Look-ups in named tables: a row name and a column name give one cell, copied from the table.

lep
           dul     vos  ganalud  segipa  suramo  vukamuk  vikesus     zal   rigem     fer
dupop   -83196  -87955   -91031    5011   96614    25857   -27704   44017  -81461   83634
non     -64695   88194    -1019   90819   63311    43747     4920   88786  -88095  -29113
zivupo  -72623  -41750   -47187    5490   52051   -26870     3991  -44873   30007   75956
veki     65328   50957   -27683   11639  -87813   -58485    96334  -84885   91701    5197
nol     -10140  -26939    12930  -37267  -20315   -54555    23497   18460   19960   95209

non, zal -> 88786
non, suramo -> 63311
veki, vikesus -> 96334
non, vikesus -> 4920
non, vos -> 88194
dupop, segipa -> 5011
dupop, ganalud -> -91031

Table deg
fields: viluf, fuf, sido, lev, suma, vitebir, lamo, lipove, nit
toval: [-49735, -28633, 25577, 99114, 19409, -75316, 25080, 30205, -40355]
vez: [46713, 30144, 5341, -40261, -50982, 84702, -37236, -39150, 47703]
riz: [-22542, -28235, 17760, 55821, 42891, -58992, 22710, 28916, -23811]

What is the sido of riz in deg?
17760
What is the nit of vez in deg?
47703
What is the viluf of toval in deg?
-49735
What is the suma of vez in deg?
-50982
What is the nit of riz in deg?
-23811
What is the fuf of vez in deg?
30144
What is the lev of vez in deg?
-40261
What is the suma of riz in deg?
42891
What is the sido of vez in deg?
5341
What is the viluf of riz in deg?
-22542
What is the viluf of vez in deg?
46713
What is the fuf of toval in deg?
-28633

goneram =
,ralor,fas,gevilu
palumek,108,187,164
rab,169,84,104
puzeno,121,152,152
guva,152,193,82
bugaz,159,118,48
fiso,122,113,238
guv,163,74,69
gagotam,119,189,211
gomife,75,32,146
sem,62,40,153
zonen,75,42,144
vaviz,84,28,151

What is the fas of sem in goneram? 40
What is the ralor of sem in goneram? 62
What is the gevilu of palumek in goneram? 164
What is the gevilu of rab in goneram? 104
What is the ralor of fiso in goneram? 122
What is the ralor of bugaz in goneram? 159
What is the fas of puzeno in goneram? 152
What is the ralor of guva in goneram? 152
What is the gevilu of puzeno in goneram? 152
What is the fas of guv in goneram? 74
What is the fas of gagotam in goneram? 189
What is the ralor of puzeno in goneram? 121
What is the gevilu of bugaz in goneram? 48
What is the fas of guva in goneram? 193
What is the fas of fiso in goneram? 113
What is the fas of palumek in goneram? 187
What is the gevilu of fiso in goneram? 238
What is the gevilu of zonen in goneram? 144
What is the ralor of gagotam in goneram? 119

bon =
|  | sekat | zekiza | nat | nitus | pasa | sis | ramig |
|---|---|---|---|---|---|---|---|
| zezesak | 3614 | 2164 | 4090 | 4843 | 3586 | 4181 | 9095 |
| mus | 3620 | 2167 | 4190 | 5074 | 3557 | 4117 | 9050 |
| bitupa | 3529 | 2118 | 4259 | 4884 | 3551 | 4164 | 9716 |
| pagu | 4801 | 5217 | 5105 | 3832 | 5159 | 4447 | 425 |
| rufa | 4789 | 5139 | 5226 | 3798 | 5231 | 4402 | 506 |
| zaduz | 3621 | 2252 | 4226 | 4912 | 3709 | 4096 | 9046 |
| zagaged | 3650 | 2181 | 4234 | 4942 | 3611 | 4045 | 8828 |
| manesop | 3999 | 4299 | 5276 | 4061 | 4111 | 3872 | 6280 |
| rab | 3972 | 4502 | 5204 | 4094 | 4075 | 3759 | 6479 |
| kiz | 4037 | 4368 | 5177 | 4132 | 3991 | 3709 | 6006 |

ramig of kiz is 6006
nitus of manesop is 4061
sis of zagaged is 4045
nat of zezesak is 4090
nat of zaduz is 4226
nitus of rufa is 3798
pasa of zagaged is 3611
nat of manesop is 5276
nat of rufa is 5226
sis of manesop is 3872
nitus of kiz is 4132
nitus of bitupa is 4884
ramig of mus is 9050
ramig of rab is 6479

